One vector is turned by the same rotation once a tick. Each row is the vector after some number of ticks, and that number follows the row.
The counts run from 0 to 480.
[ 11.6  -4.1  18.4  -3.7   0.4 -13.9  21.9  26.3   7.2  -4.6 -12.7  14.5
 -19.5  -4.6 -17.1   2.4   0.2 -20.6  25.4 -16.0 -16.3   3.6  12.1   8.7
   2.7  -3.4 -34.4  -2.2   1.5   8.6  18.3  18.2 -15.7  20.2 -11.2  -5.9
  -0.4  14.4  17.1  26.8   2.0   3.5  -8.2  13.9  11.7]
435
[-14.7   4.2  26.6   1.4   4.3 -11.3  10.4  29.5  16.5  -8.7 -14.4  14.8
 -10.0   3.3  -8.6   9.4  -4.0 -15.1  17.1 -16.1 -10.6   0.9   8.4 -12.8
  20.5  -0.6 -39.0  -8.4 -12.1 -15.4  12.3  15.4  -8.7  16.9  -1.1 -10.5
  -1.3  13.8   2.6  26.1  -5.7  -8.5   9.0  23.0  10.6]
432
[ -5.6  -8.4  17.3  18.3   1.8   5.9 -26.4 -15.3 -12.6  -4.4  -9.4   5.0
  11.4  15.4   5.0   3.5   9.3 -19.8  -9.7   4.1   6.8  -9.2 -17.6  -3.6
   3.1   0.1  22.9  -7.6 -30.7  -1.6 -19.3 -16.2 -13.6 -13.7  40.1  -1.6
  10.9 -10.2  -1.4 -30.1  13.7  -7.6   7.1  -8.7   9.0]
361
[ 36.4   6.1   9.6  -7.3 -20.1  26.0   5.8  12.4  -7.6  12.8   4.0   0.0
   4.2  -0.4   9.3   7.0  -5.1 -20.1  28.4   8.0 -15.2  -3.8   3.8 -28.1
 -13.2 -19.9 -12.7   6.2 -12.7  -3.7   6.6 -14.3   9.0  -5.8   2.4  -7.2
   3.2  -7.1   1.4  10.9   3.5 -41.6 -23.7 -10.1   3.4]
178
[  7.1 -11.4   4.6  10.8  10.0   1.7  -1.0  -2.2 -17.3  -7.3  23.9  -5.4
   0.5   8.2   0.8 -10.7 -20.0   3.6   4.1  -7.8 -10.7  -3.4  24.6  -2.8
 -10.4   2.3  -8.5  14.5 -20.8   6.1  12.1   9.8  29.6  -7.6 -12.9  10.3
   1.0  14.6  29.8   9.1  15.9  -0.2 -46.5 -10.3  21.0]
217
[-23.2  -6.6  29.9   7.7   4.4  -3.1   3.7  -1.2  -3.3 -11.0 -14.7  19.0
 -10.7  -1.4   2.0  -6.7  -3.5  -2.0   8.8  -5.3  23.7   8.4 -21.8   3.9
  -7.8  -6.4 -33.6   5.9 -12.4  24.8  -0.9  -6.1   4.9   1.7 -32.3 -12.0
  -7.0 -19.8  12.5   6.4  18.6 -13.9  12.8   6.6  -7.4]
389
[ -8.7  -2.3  -8.2  21.9  27.3  -7.6  -3.0   6.6  -9.6  -4.1   8.2  -8.4
   9.6  -5.4   0.1 -16.2 -21.2   9.4   1.1  -8.8  -6.4 -11.2  23.8  -1.1
   5.0   2.1 -25.5  17.7 -10.0  11.7   7.7   0.3  15.9   1.3   0.9   7.3
 -11.2  28.0  17.2  -9.9  14.2 -14.2 -39.0  17.5  18.6]
214
[-31.9  -2.9  32.8  -4.4   7.6  -2.7  -6.0 -20.3   9.7 -10.3 -10.7  20.1
  -2.2   2.1 -13.8 -11.4   4.1   4.9 -29.3 -11.0  25.9  -8.9 -20.7 -10.1
  -4.6   2.1 -21.4 -16.8   1.9  16.5  -0.5  -3.6   5.7   9.7  -9.5 -13.4
  -9.9 -24.2   3.1   8.9  15.9   4.3  15.6  -3.9   2.0]
106
[-34.3 -17.8  20.3  -1.6  12.3 -12.5  -3.8 -10.7   1.9 -17.1 -15.8  20.5
   1.3  -4.6 -14.0 -21.3  12.9   2.3 -23.5 -11.6  18.5 -13.5 -13.9  10.5
  -8.7   5.9 -11.2 -19.9   4.1  32.8   7.1  -2.4 -23.1   5.7  -1.6 -12.1
   6.2 -15.9   6.3  -7.8   2.1  12.7   0.0  -7.5  -4.0]
104
[  8.4   3.0  28.5  22.7  -4.0  16.0 -18.5 -18.9  -6.8  15.2  -3.5  15.6
  13.7  15.8   4.2  -2.6   4.1 -10.3  -2.8  16.0  11.1  -7.5 -26.0  -2.7
 -13.0  -5.9  13.5  11.2 -13.6  -5.0 -18.1 -10.1   0.0 -18.7  26.9  -7.9
   2.1 -13.8   2.3 -24.1  30.1 -12.7  16.5   3.9   5.0]
356
[ 31.1  20.6  -8.4 -20.2  -7.3  10.0   4.9   5.7   8.3  17.2   1.6  -7.5
  14.1  10.3   0.9  24.7  16.6  -2.4   2.8 -10.3 -16.1   9.5   8.6 -32.0
  -0.5  -1.9 -10.8   9.7  11.5  -1.9  -2.0  -7.9  32.5  17.6   9.7  -6.0
   6.0  -1.4 -13.7   2.8  -9.9 -31.6 -12.6   3.5  21.1]
466
[ 19.7 -15.2  -7.5  15.4   3.6  13.5   4.4  26.3  -7.7  13.4   1.1   8.3
  18.9  -9.5  14.7  18.5  12.3  -9.3  35.0   9.4 -21.6   5.7  18.7   4.7
  10.8  -8.7 -15.1  15.2 -11.5   4.2   1.3  -6.4  -7.7  -0.1  15.0  11.3
   5.2  25.6  15.5 -19.8  -7.3 -15.8 -15.6  12.9   9.3]
193
[ -8.3  -3.0   1.1 -10.4  11.5   3.3  -1.5   1.6  12.3  -6.5  11.1 -20.9
  -4.2  37.0  26.9  25.8  11.8  22.0  11.0   3.8  -4.5   6.1   9.0 -10.2
 -10.9  -1.5  11.5  40.2  -3.3   4.0  -6.0   7.9  27.7  -8.2   2.3   2.2
  12.2 -15.9  19.7  10.8 -12.4  14.0 -11.4 -10.4  12.3]
242
[ -1.7  -7.2  -5.1   2.9  -4.7  21.8   0.3  21.1   1.3  13.2  -5.1  -4.9
  13.4 -10.2  18.5  20.4  10.2  -8.2  28.3   3.6 -10.1   3.0  15.4 -13.5
  16.5  -7.8 -19.9  16.3 -21.3   4.7  -0.2 -23.2  -0.5   8.8  23.3   2.0
  14.5  14.2  -0.3 -26.7 -22.6 -28.8  -7.8   5.8  16.0]
188
[  1.4  10.6   7.5   6.7 -35.7  20.0  12.6 -23.9  11.6  10.8  -4.3   0.1
  -3.7 -10.1 -18.7 -16.0 -17.8  -8.7  -7.1   2.7  13.4 -12.8 -10.7  -9.8
   0.7  10.4  14.9  -7.4  -1.6  -6.6  -1.3 -18.3  -1.8   5.3 -37.9   0.6
  -4.2  -6.1  -0.3 -21.3  39.1   0.1  20.9   4.2   5.7]
331
[-34.9 -12.3  30.4  16.3   7.8  -5.2  -4.4   7.3 -11.0  -6.9 -15.8  22.2
  11.8  -6.3   4.5 -20.0  -1.9  -3.6  17.9   4.3  22.4  -7.0 -13.0   4.0
 -13.8  -5.4 -31.4  -3.4  -4.2  26.7   4.8   2.5  -7.5 -12.5 -14.7 -20.4
  -4.7  -6.6   9.9   8.4   9.8 -15.9   5.4   9.7 -20.3]
393
[ -4.6   4.3  -4.8   6.8  34.5 -27.2   0.0   6.1  14.9 -19.4  11.2 -11.5
   3.5  18.2   9.5   7.4   6.8  11.5  -5.9  -3.8 -20.0  -3.2  22.2  16.3
   1.3  10.9  12.7  11.5  17.8   4.6  -1.8  36.0  -9.7  -5.0  14.4  -1.2
  -3.6  14.5  18.6   6.2  -0.9  34.9 -11.7   4.8   2.8]
257
[-32.8   2.4  18.9 -18.1  -9.9   0.7 -13.8  -8.7   2.4   2.8 -36.9  -8.0
   8.5  -2.7  -1.5  10.2  10.3 -14.6  -4.1  -3.5   4.6 -18.3 -13.0 -11.3
  -6.8  -9.4   0.2 -26.6  -8.2  16.1  -1.6 -19.6  -4.7   7.4  19.9 -25.0
  22.1 -21.2  -5.2  17.2 -15.4 -16.2  13.0 -12.4  -6.5]
124
[ -2.7  16.3  10.9   6.5  25.0 -11.5  -2.0  -4.9  19.8  -5.4  14.3  -5.6
   1.5  28.6   6.9  21.6  -0.2  22.4  -3.5   3.3 -10.4  -0.6   6.6   2.9
   0.7   8.9   4.0  32.6  15.2 -12.6 -10.1  31.1  24.8   8.9  14.2  -4.3
 -16.7  11.7  18.4  13.7   6.9  20.7  10.4  17.0   8.3]
254
[-35.6 -24.5  29.4  -2.0   2.5  -8.4  -4.8 -14.1   0.9 -14.7 -12.7  15.9
   0.4  -1.3 -16.8 -14.7  14.4  -4.0 -21.8 -13.4  19.1 -11.2  -3.7   4.7
  -9.7  10.3  -5.7 -25.1  -6.0  21.6   8.7  -1.9 -14.3   0.3  -7.9  -2.6
   8.6 -14.6  15.4   4.1   3.1  25.5  -1.9 -20.8  -2.1]
103
[ -0.9  -2.5  23.5 -10.5  -7.1   6.4   3.1  -6.9   2.5  16.6 -42.3   1.8
  -6.7 -11.9  -8.3  28.1   6.4 -13.8  23.2  11.9  -9.0  -9.4 -11.5  13.3
  -7.7 -12.1   2.8  -8.2  -8.3  10.0  -4.9  -2.6  -8.7  28.8  18.6 -17.9
  15.9  -2.3  11.2  24.8  -8.4  -6.3  28.3  -2.9   0.7]
133
[ -9.5  19.6 -20.8 -25.7  -3.7  14.8   4.5  10.6  20.4  -8.3  27.1 -36.4
   6.6   7.4   2.2  -9.7 -13.6  -6.3   1.9   7.4   2.7  -7.0  23.5   4.0
 -13.7   6.4  -5.7   9.7  16.6  16.3  19.0  -3.7   0.6 -10.3   3.9 -17.3
  -8.1   6.6  -8.4 -16.6 -11.9   6.7   0.6 -21.1 -19.3]
2
[  6.0  -9.5  -2.0   0.9 -13.9  19.2  -1.8  21.9   5.8  10.2  -0.6  -1.3
  21.5  -3.4  18.0  21.1  11.8 -14.4  26.7   3.4 -12.9  13.3  17.8 -26.1
  18.8  -9.7 -14.6   5.0 -26.4  -3.7  -0.9 -22.0   5.4  -2.9   3.5   9.7
  13.5   1.7  -2.5 -12.3 -16.8 -32.4  -9.6  -6.0  13.5]
187
[  8.9  -6.2   3.7   6.7 -13.9   6.5   8.5 -18.5 -26.4   8.4  18.1  -5.6
  18.2  14.4  -7.7 -32.2   6.3   1.9   1.5   3.5  17.1 -20.1  -7.0   9.2
 -25.7  18.5  16.3   8.6  14.5  22.5  -3.0  -9.2  -2.0 -16.7 -13.9   2.8
   5.3  -3.2  10.7 -21.7  14.5  25.7 -10.4  -3.3 -11.0]
57
[-24.3 -17.0  28.2  34.6   8.4  -8.5 -21.1 -14.9 -11.9 -10.7 -32.7   6.6
  -4.5  -8.0  -4.6  -0.8 -10.4 -15.6   3.4  -1.2   4.3  -7.1 -12.8  14.5
  12.0   2.9   1.6  -9.1 -42.0  -2.7  -2.8  -4.8 -11.2  -1.2   7.8  -1.5
  11.0   9.4  17.6 -13.0  24.8  -3.6   6.1  10.6   7.1]
374
[ 21.1  24.2  -6.2   2.1 -18.1   3.3   6.2  -9.8  10.8  -5.0  11.0 -24.3
   1.3  22.4   3.0   8.9  -6.6 -12.4  11.9   0.6  -5.2   7.2  -1.7  -0.9
  21.0  27.1  21.4   8.4  -5.7 -24.6 -20.2  -9.8  10.3   3.4 -13.9   9.8
  -5.4  19.2   7.0 -23.0  24.5  14.1  24.2  13.5  12.3]
30
[ 21.3  25.6 -10.1  -0.9  -3.1   0.3  13.2 -19.6  13.0  11.0   3.0  -7.3
   8.8  -4.0 -17.2   3.9   1.6  -9.4 -11.0  -0.9 -13.3  -7.6  -8.4  13.7
   8.0  16.6  19.4  -4.8  25.9  -5.2 -18.9   0.0 -18.4  26.3   8.7  -4.7
  -7.4  14.5  -2.7 -24.6  24.7  16.8  28.5  14.3   8.2]
312
[ 17.7  12.3   4.4 -18.0 -15.7   9.5   9.7  -8.1  23.2   8.1  13.2  -8.6
  19.2  25.5  -2.0  17.1  20.4 -16.7  -3.1   9.7 -10.3   1.2   1.8  -8.5
  -4.1   4.4  30.2  -4.2  22.5 -13.2 -13.3   8.5 -16.2  -3.4  10.8   0.6
  -2.5 -16.8  -7.1  -5.4  -1.3  28.3  20.6 -21.4  -5.2]
301
[-40.3  -1.9  31.4   3.1   0.9  -0.4 -13.0 -18.2  -0.1   7.2 -21.1  11.4
  21.3  -3.7 -17.6 -12.0  -4.0  -1.2 -17.0  -1.7  20.2 -21.8 -11.8  -9.7
  -4.4   2.7 -13.9 -28.5  -0.5  18.8   3.1   2.7   6.9   5.6  -4.1 -18.2
   0.7  -6.7   4.9  15.0   2.9  -3.0  14.5  -6.8  -4.4]
111
[ -1.4  34.6 -17.3 -16.7  -1.4  12.7   0.2   5.9  20.4   0.0  29.6 -26.8
  36.6  11.6   8.7   1.3   0.7  -7.0   6.9  12.3   3.0   8.8  11.8 -11.3
   1.6   5.3  -0.9   1.1  25.6   2.9  -5.4   6.0  13.3 -14.5  -8.8 -10.7
 -16.6   8.1 -10.5 -17.9  -8.1 -12.5  20.6 -11.4 -21.9]
8
[-13.5  27.4 -14.5 -12.3 -11.2   2.5  14.1  -1.5  21.9  12.4   4.5 -20.3
  17.2   1.6  11.1  -4.1  -1.2  15.4   9.4  13.8  -0.8 -15.6   3.9  -2.5
  -5.8   3.9   9.5  10.0  42.5   7.5   0.5   5.1 -16.4   2.9  -9.5 -18.8
  -0.7   0.4 -14.6  -5.0  -7.7   9.3  30.9  10.0 -15.3]
291
[  6.4  28.8 -11.6 -17.4   3.5   1.4  11.8  -0.3  32.6   2.7  11.5 -10.0
  11.9  13.3   4.5   4.4  14.1  -5.9 -15.7  -2.3  -7.6  -4.0  -2.1  -3.3
   5.1   6.4  18.4   1.3  31.8  -4.9 -14.7 -12.6 -24.2   4.2  21.7  -9.1
  -4.1  -8.6 -18.4 -33.1   0.3  14.3  31.3   5.1  -2.8]
304
[ -4.1   1.6  14.7  -4.5  16.1 -10.2  -8.4   1.3 -25.7  12.3 -18.6   3.5
   7.3   4.2   8.3  15.4  15.8 -11.1  16.7  -5.9   2.9   9.2 -15.1  14.8
 -11.8 -11.5 -22.0  -4.6   5.3  36.4 -16.3 -12.0  10.9  26.3  15.6 -16.2
   9.3  -5.7  15.7  26.1 -16.6 -13.3  12.1  -2.4  -7.9]
409
[-38.4 -25.5  37.8  15.6   0.5  -4.9  -8.2 -12.5  12.8 -12.6 -18.3  24.1
  -2.3   8.2 -14.2 -13.0   6.5   0.9 -18.8  -7.9  13.0 -22.0  -9.2   5.3
  -3.5  13.9   1.4 -14.4 -14.9  -1.9  11.2   9.7 -15.8 -11.9   1.7  -7.6
   4.8 -14.4  13.6  -4.7  14.5  23.0   4.0   1.2   5.5]
98
[ -5.1   0.8 -11.3   0.1   9.7  -2.8  -4.9  -6.8 -12.6 -14.8  17.4 -22.5
 -10.7  12.3  12.2 -10.5 -18.4  13.5   1.4 -12.4  -2.0  -6.2  16.6  -4.3
 -15.9  -4.0 -13.1  22.2 -12.5  24.7  15.0 -16.4  28.9   0.4 -10.2  -0.7
   6.6   1.8  13.5   3.9   8.6 -11.6 -48.6  -5.2  18.4]
222
[ 17.3   9.1   2.4 -17.1  -9.9  13.1   4.2  13.1  -4.0  25.0  11.0 -10.6
   9.5   7.0 -10.3  -2.3  -6.4 -10.0   5.1 -10.7 -10.7 -19.6  20.0 -17.6
 -20.6  -6.9 -14.1  12.4   9.9   5.7  22.1 -10.4  24.4   9.8  30.0 -16.5
  11.7   6.8  -8.2  12.5 -17.8 -19.8 -22.4  -6.8  10.2]
459
[ -1.6   1.9  14.4   3.1  21.3 -24.3  -4.4  22.2 -10.5  -7.5 -26.8   7.9
   5.5   9.6  11.1  10.6   9.5 -25.8  20.6 -10.1 -19.1  -5.7  -1.0   7.0
   3.0 -11.8  -8.8 -12.3  -4.3  11.0   0.8  11.9 -21.2   4.9  35.5 -20.5
  16.6   6.4   3.5  29.1 -11.5 -12.6  -5.7   9.0  -5.8]
418
[-34.6 -20.2  22.1  22.6   5.9 -14.1  -3.1 -13.2   1.0  -5.1 -31.1  15.7
   4.7  -6.6   0.1  -2.4  11.6   8.5  -9.7  -4.8   6.4 -11.3 -14.0  19.4
  12.6  18.3   9.5 -11.6 -10.5   9.5  -3.8   3.5 -28.0   9.5  -7.7  -1.7
  15.5   7.3  14.1 -21.7   9.4  28.5  15.8  15.6  12.8]
91
[  5.0  -5.1  30.0   2.8   5.1  -9.3  -7.4   5.0 -17.8   6.4 -22.2   4.5
   3.1  19.7   0.1  21.3   9.1 -26.1  21.4  -4.5 -19.6  -0.6  -3.7   4.0
  -3.4  -7.4  -2.7 -10.9 -13.2   2.6  -5.6   9.1  10.8   7.9  26.9  -8.9
  14.4   3.2  20.5  41.0 -14.3  -2.4   4.7  -1.7   2.9]
416
[ 18.3  22.7 -15.4  -2.3  -0.5  -0.8  13.1  -8.3  17.4   7.8   9.0  -4.7
  24.1   1.4  -2.2  10.3  18.0 -16.3 -11.6   3.2 -13.1   9.3  -0.1   5.1
  17.8  12.3  22.4 -16.5  30.0   6.2 -21.6   3.6 -24.8  10.1   3.8   1.2
  -2.7   6.6  -7.0 -23.8   8.9  21.5  27.0  -1.9  -2.6]
308
[-11.6  -3.2  10.6  -7.8 -17.5  13.3   8.3  19.7   5.3  24.3  10.3   4.4
  28.4  -3.7 -24.0 -10.7   0.9 -12.2   6.9 -11.7  -2.5  -5.1  25.7 -22.2
   6.2  -0.1 -38.5 -11.8  11.2  11.3  23.0   2.6  19.9   6.6  -9.8  -4.7
  -3.4  10.7   5.5  12.4 -27.7 -12.1  -9.0  -8.5   3.7]
450
[-29.9 -14.5  21.2   9.8  -1.2  -9.7  -7.7 -16.0   4.5  -8.6 -26.6   1.3
  -7.4  10.0   3.4   3.7  12.3  11.4  -9.8 -12.2  11.1  -8.7 -20.4   0.1
  12.2  17.8  17.8  -2.3 -18.9  -2.0  -9.3 -21.3 -13.2  10.1   7.5  -0.2
  22.8  -9.4   3.9 -22.2   8.6  19.6  20.3  15.1  20.2]
86
[  4.5  -6.4   3.1   8.7 -18.1   3.6   9.8   0.4   8.3 -19.7  21.0 -10.2
  -0.4  15.1  -5.5 -17.1  -5.4 -21.2   4.6  -1.8  -2.8  -9.1  10.1   3.7
  10.7  31.7  21.8   0.0 -15.6 -21.0   4.5  -6.5 -13.5 -19.7 -17.5  17.3
   1.5   9.4   8.7 -32.0  20.2  34.6  -0.6   1.0   5.6]
39
[-47.5 -19.6  24.7  13.6   0.1   0.3  -9.6  -3.7  -8.9 -14.8 -17.6  10.0
  -8.5 -10.4  -1.4 -11.3  -4.7  -8.7   3.0  -7.5  29.3  -5.0  -8.4   4.0
   2.5   1.9 -27.0 -10.5 -27.4  25.3   8.3 -18.9  -4.3   3.6 -15.2  -5.8
   8.4  -6.0  10.0  -8.8   5.7  -4.5   6.4  -0.9  -2.6]
387
[ 30.8  13.8  -7.1   7.7  -9.1  -5.3  19.3  -1.9   9.4 -14.3  18.1  -9.9
 -12.3  16.1  -0.9 -14.4  -2.6 -12.2  15.3   0.1  -6.9   1.4  -3.9  12.6
   0.2  22.1  17.1  18.3   5.0 -13.7  -8.1  -2.4 -23.4 -10.6 -22.3   6.2
  -5.7   8.5   8.0 -27.2  37.1  25.2   0.7  24.9   9.5]
37
[-19.0  30.7  -9.0  -8.1  33.5 -26.3   5.4  -5.2  28.3 -26.3  17.5 -15.5
  -9.1  13.9   4.3  -1.0  -7.7  16.6 -20.7 -19.2  -5.9  -2.3   9.9   0.6
   8.6  16.2  -5.8   0.9  20.1   7.6  -3.1  11.7   6.6  15.2  -9.9  -8.4
 -15.2   4.2   0.7   7.5  14.1  18.9   3.9   6.2  10.0]
266
[-17.0  14.6  -9.9  -6.7  10.2 -12.5   8.4 -19.5  14.4 -12.3   9.0 -26.0
  -8.2  13.2 -18.3   7.1  -9.2   9.9 -13.7 -11.4  -3.1  -1.5  15.1   0.9
   7.1  23.3   4.9  -6.2  12.5   6.5  -4.1   7.4  22.7  19.8 -25.3   4.7
  -2.6  18.5  21.2  19.2   4.6  33.9   2.9  -8.7   9.0]
268
